128 stands for zero in the data rows.
Here is a table of points, one per row:
[121 137  61 152 162 118 139 118 120 157 141 107 103 102 102 169 128 138
 149 103  96 192 103 148 127 130 103 110  90 159 176 120]
[154 154  74 151 143 103 127 134 144 161 100 110 108 150 159 124 133 147
 129  21  41 130 125 164 152  97 145  92 131  93 136 144]
[152 166 148 108 142 116 125 140 156 105 185 166 152  99 153  97 161  94
 128 148 107 142 111  97  97 136 160 149 127  88  93 134]
[151 128  91 130 122 161  87  90 111 137 159 114 255 125 106 125 146 130
 103 115 117 139  82 152 113 129 117  85 116 135 106 174]
[124 145 136  96 127 127  96 146 145 117 132 191 146 116 170 150 164 171
 125 144 172 137 154 163 161  98  69 102  79 158 118 146]
[127 158 133 141 164 177 124 151  81 143 149 132 119 161 183 148 208 139
 127 158 142 120 128 132  80 100 173 114 101 147 129 114]
[113 107 139 170 162 140 114 143 210 130 151 153 119 135 189 196 145 117
  92 140 112 113  95 160  65 142 109  94 124 145  97 165]
[ 96 161 105  92 157 138  32 117 127 129 121 142 127 121  76 148 181 135
 125 102 157 130 125  82 134 116 115 108 136 111 140 117]
[ 92 121 174 136 139 127 111 107 139 181 182 118 160 156 167 164 176 142
 138 188  79 120 111 125 200 121 147 142 102 160  94 115]
[129 128 153 128 130 147 122 117 108  94 141 139 140 152 161 180 209 134
 147 133 105 148 139 156 129 102 112 118 114 105 117 112]
[160 107  81 121 158  89 100 152 127 104 116 154 157  74  84 131 136 139
 166 141 101 167 121 174 114 169 126 107 118 139  92 130]
[179 134 117 155 134 162 109 125 108 143 194 157 107 100 185  95 113 110
 138 102 163 107  91 140 126 135  76  71 128 217  94 154]
[236 133 147  94 132 120 133 129 200 111  98 116 136 107 139 177 141 108
 163 112 130  55 132 141  86 184 127  84 118 134 124  94]
[ 96 119 170 115 147 127 103  93 170 135 134 186 119  87 102 141 118 105
 134  97  83 131 148 176 144 116 167 112 115 214 130 138]
[129 206 134 154 143 127 101 130 154 154  90 119 131  88 161 120  73 128
 114 165 125 118  98 139 136  94 129 146 125  56 122 168]
[132  79 115 180 153 181 180 137 117 211 164 128 152 111  61 113 182 189
 103  82 136 107 145 131  90 134 134 165 117 120 122 143]
[119 149 183 155 214 116 148 108 125  85  58 173 140 143 173 136  69 178
 124 121 172 169  71 132 152  60  98 117 191 132  24 120]
[129 143 104  66 145 130 155 146 182 134  93 156 158 136  90 177 118 155
 121 136 120 145 144 153  95 151  87  83  80 128  98 122]
[ 92  71 145 111 153 135 111 140 107 200  99 192 164 156 141 146 129 130
 125 122  93  73 126 168 129 100 129 102 143 157  68 144]
[ 78 156 119 134 169 139 130 156 114 153 139 103 163 167 143 156 164 117
 128 124 130  80 101 150 145  94 109 118  95 180 100 128]
[127 137 122 119  79 140 163 141 149 106 159 165 135 244 124  87 137 129
 120 147  93  77  74  92 139 112 114  87  78 157 114 174]
[121 103 153 133 134 113  79 125 127  82 142 142 163 173 134 149 149 101
 139 120 118 111 138 121 110 137 126 144 193 159 123 146]
[ 94 101 119  99  76 141 140 138 157 139 123 104 137 141 120 162 152  93
 130  78 118 143  79 125 164 125 171  93 144 127  95 195]
[143 220 180 145 149 173 126  92 120  96 138 158 140 137 155 146 190 162
 117 107  92 124 143 135 138 106 163 106 159 158 149 178]
[ 97 148 128 202 128 132 136 111 165 105 113 165 175 135  96 159 164 230
  85 148 140  60 194 134 146 126 137 161 153 124 146 145]
[107 150 139 130 117 149 117 132 134 145  78 114 126 151 131 112 132 132
 106 126 115 122 137 115 105 114 132  99 107 124 145 139]
[204 133 105 113 132 152 135  87  90 166 129 207  56 148 117 129 156 111
 102 165  99 118 153 119 167 131 125 125 123 128  68 147]
[172 134 142 107 132 126 121 144 151 145  90 159 177 137 135 176 121 144
 124 158 120 146 181  92  65 114  69  90 120 185 121 120]
[183 152 152 136 220 117 157  60 143 179 106 137 160 139 121 130 141 117
 134 134 193 156  87 127 167 181 139  87 127 178 102 248]
[153 210 152 111 105 120 170 164 119 116 114 177 123 114 107 106 140 255
 134  87 101 189 114 122  90 135 153  86 117 161 120 142]
[ 93  93 141 102 130  95 127 199  89 124 176 183 117  84 128 130 175 147
  80 108  99  65 158 103 113  68 115 100 133 131 126 196]
[174  93  89 111  68 126 169 104 129 123 112  78 169 123 131 171 169 155
 124 123 184 141 185 134 133  23 151 146 140 129 124 137]
[148 137 108 126 139 134 133 155 139 126 136 101 165  88 111 170 151 101
 105 121 145 132 178 122 140  79 176 150 128 113  97 149]
[ 95 105 101 118 163 146  98  76 137 158 119 142 156 129 230  98 174 126
 108 111 142 101 200 181 150 124 135 130 140 130 115 153]
[120 122 143 131 125 175  88  86 160 117 133 108 160 138 149 131 105 182
 156 151  85 100 141 148 172 127 159 100 157 172 121  79]
[131 112 114 131 128 176  98 167 129 141 146 158 136 148 170 159 107 131
 132 146 176 176 145 120 135 132 219  85 101 143 134 134]
[120 156 101  86 155 176 176 221 130  95 104 136 202  95 120 144  99 148
 141 138  86 129 139 126 158 166 138  89 146 165 119 139]
[166 113 149 177 143 149 123 141 110  65 129 129 166 136 138 138 174 157
 145 166  96 112 101 161 181  95 103 105 152 126 107 140]
[110 122 185 121 130 119 149 151 132 149 105  81  68 117 142  85 127 150
 127 184 127 141 124 139 113 125 113 148 121 123 130 199]
[105 116 145 124  71 106 149 115 134 123 103 157 125 100 150 133 142 128
 153 125 181 156 114 181  96 114  96 106 130 147 191 154]
[151 134  73  88 232  46 128 166 140 103 146 154 168 141 165 108 136 162
 127 144 151 125  89 128 142  61 178 183 110 169 186 123]
[103 166 125  60 120 105 125 132 166 184 157 108 122 103 150 122 184 142
 105 105 152 123 100 168 193 148  99 149 107 139  90 133]
[113 151 115 168 169 174  81 167 127  95 186 117 112 125 111 125 141 114
 113 112 119 120 139 206  97 128  84  82  85 145  95 184]
[211 105 179  49 125 160  26 207 114 214  42 114 165 127  77 133 180 138
 149 153 124 112  87 135 140  81 160 176 130 169 198 151]
[133 170 140 131 137 155 154 133 123 167 186 139 141 131 116 132 107 124
 119 173 130  64 161 143 151 130  76  80 221 104 230 119]
[111 129 196 179 181  81 171 102 160 149 136 126 138  61 107 139 119 136
 100 141 144 112 121 105 129  45 143  35 125 151 107 101]
[102 156 129 150 197 206 108 126 145 152  51 121 149 131 175 120 215  96
  74 113 132  83 150 119 213  97 124 113 114 191 127 152]
[100 176  78  50 125 145 143 119 122 151 159  92 133 154 116 108 144 135
 154 146 114 170 147 166  97 115 107 160 217 204  95 163]
[163 118 167  96 112 175 114 130 124 154 132 182 233 144 153  35 182 126
 129 137  64 183 102 166 107 119 132 125  63 122 185 176]
[141 126 160 113 155 113 116 140  34 110 142 107 151  88 137 160 121 136
 138  97 105 171 139 142 131 198 102 121 151 139 110 127]
[110 101 107 218 107  92 120 149 156 123  91 137 154 146 113  69 157 103
 128 162 133 172 136 159 154 131 106  83 134 165 160 133]
[113 146 114 190 103 159  57 157 168 147 136 142 136 113 154  89 166 126
 111 106  97 149 113  83  97 119 114 125 114 159 115 185]
[146 127 165 107  99 125 100 157 143  83 133 121 116 130 107 104  81 187
 130  85 177 137 154 120 141 118 119 130  71 171 131 157]
[130 161 143 137 129 131 158 122 101 155 142 158 209 113 183 141 126  62
 101  63  90 129 152 112 151 102 102 144  99 173 138 139]
[149 127 187 144 140 165 172 207 168 134 167 115 163 129 141 142 168  96
 100 151 109 183 151 151 199 103 109 101 133 156 120 107]
[145  71 148  56 185 161 150 121 144 110  83 125 142 108 122  81 143 133
 163 120  85 137 188 125 145  86 112 163 118 135 131 127]
[145 134 126 104 177 139 121 165 183 127 143 145 128 123 122  81 174 132
 134 100 148 160 164 139  92 151 128  80 148 135  85  85]
[147 183 125 169 150 113 152 150 117 133  93 162 140 154  79 160 107  81
 113 119 184 136 146 224 153 109 149 192 113  87  85  87]
[122 143 138 103 140 146 137 151 140 106 148 198 153 116  94 121 154 136
 122  97 182 108  98 108 126 104 100  93 129 104 172 139]
[105 138  93 152 149 130 149 124  68  98 101  95 129 121  92  97 120  95
 132 134 122 100 140 120 104 137 155 149  87 181 113 163]
[160 102 170  47 151 151  98  99 102  92 127 117 136 146 147 117 135 139
   0 163 108 158  81 178 128 152 122  65 125 164 127 106]
[148 162 124 130 114  83 141 175  66 140 107 129 155  70 160  92 141 182
 151 128 152  59 126 151 109 165 134  78  76 142 113 146]
[142 165 100 125  58 129 120 148 123 153 135 177 147  78 135  95 122 118
 120 157 132 109 127 171 129 105 176  94 139 158  98 131]
[165 126 101 128 125 109 128 131  87 145  62 142 122 132 156  70 166 104
 114 124 123 154  49 109 130 116 129 123 147 176 126  55]
[108 155 160 108 167 120 121 139  94 143 134  88 205 158 127 148 181 105
 145 143 130 144 174 195 117 107 135  24 148 142  94 132]
[174 137 148  67 133 219 110 105 139 106 131 119 151 122 127  89 163 111
 170 117 115  93  45 190  84  73  99 118  91 190 135 105]
[ 86 145 155  97 160 122  96  60  82 134 142 127 142 141 152 123 158 111
 154 169 129 112 140  84 186 100 123  71  74 118 112 118]
[ 78  94 121 123 141 197 142 114  94 107 122 133 119  71 147 177 158 123
 154 157 126 148  81 156 141 144 136 114 142 126 152 132]
[ 92 106 154 148 164 172  96 131  90 206 159 119 148 173 169  81 106 103
 116  88 158 100 127 140 167 107 128 148 111 131  89 119]
[177  94  95 165 133 176  93 105 130 138 224  92 146 106 136 134 123 150
 134 141  77 123 181 139 139 112  69  72  68 123 100 196]
Along one direction, these points spread out more than along any other. How far along it is each point below, from 0 to 99? 50 is the average, and the first point above lies past it. One standard deviation of the points above along it is 16.
[127 158 133 141 164 177 124 151  81 143 149 132 119 161 183 148 208 139
 127 158 142 120 128 132  80 100 173 114 101 147 129 114] 37
[102 156 129 150 197 206 108 126 145 152  51 121 149 131 175 120 215  96
  74 113 132  83 150 119 213  97 124 113 114 191 127 152] 9
[149 127 187 144 140 165 172 207 168 134 167 115 163 129 141 142 168  96
 100 151 109 183 151 151 199 103 109 101 133 156 120 107] 39
[160 102 170  47 151 151  98  99 102  92 127 117 136 146 147 117 135 139
   0 163 108 158  81 178 128 152 122  65 125 164 127 106] 53
[120 156 101  86 155 176 176 221 130  95 104 136 202  95 120 144  99 148
 141 138  86 129 139 126 158 166 138  89 146 165 119 139] 72
[211 105 179  49 125 160  26 207 114 214  42 114 165 127  77 133 180 138
 149 153 124 112  87 135 140  81 160 176 130 169 198 151] 72
[ 92 106 154 148 164 172  96 131  90 206 159 119 148 173 169  81 106 103
 116  88 158 100 127 140 167 107 128 148 111 131  89 119] 13
[105 116 145 124  71 106 149 115 134 123 103 157 125 100 150 133 142 128
 153 125 181 156 114 181  96 114  96 106 130 147 191 154] 69
[108 155 160 108 167 120 121 139  94 143 134  88 205 158 127 148 181 105
 145 143 130 144 174 195 117 107 135  24 148 142  94 132] 39
[124 145 136  96 127 127  96 146 145 117 132 191 146 116 170 150 164 171
 125 144 172 137 154 163 161  98  69 102  79 158 118 146] 50
[ 93  93 141 102 130  95 127 199  89 124 176 183 117  84 128 130 175 147
  80 108  99  65 158 103 113  68 115 100 133 131 126 196] 47
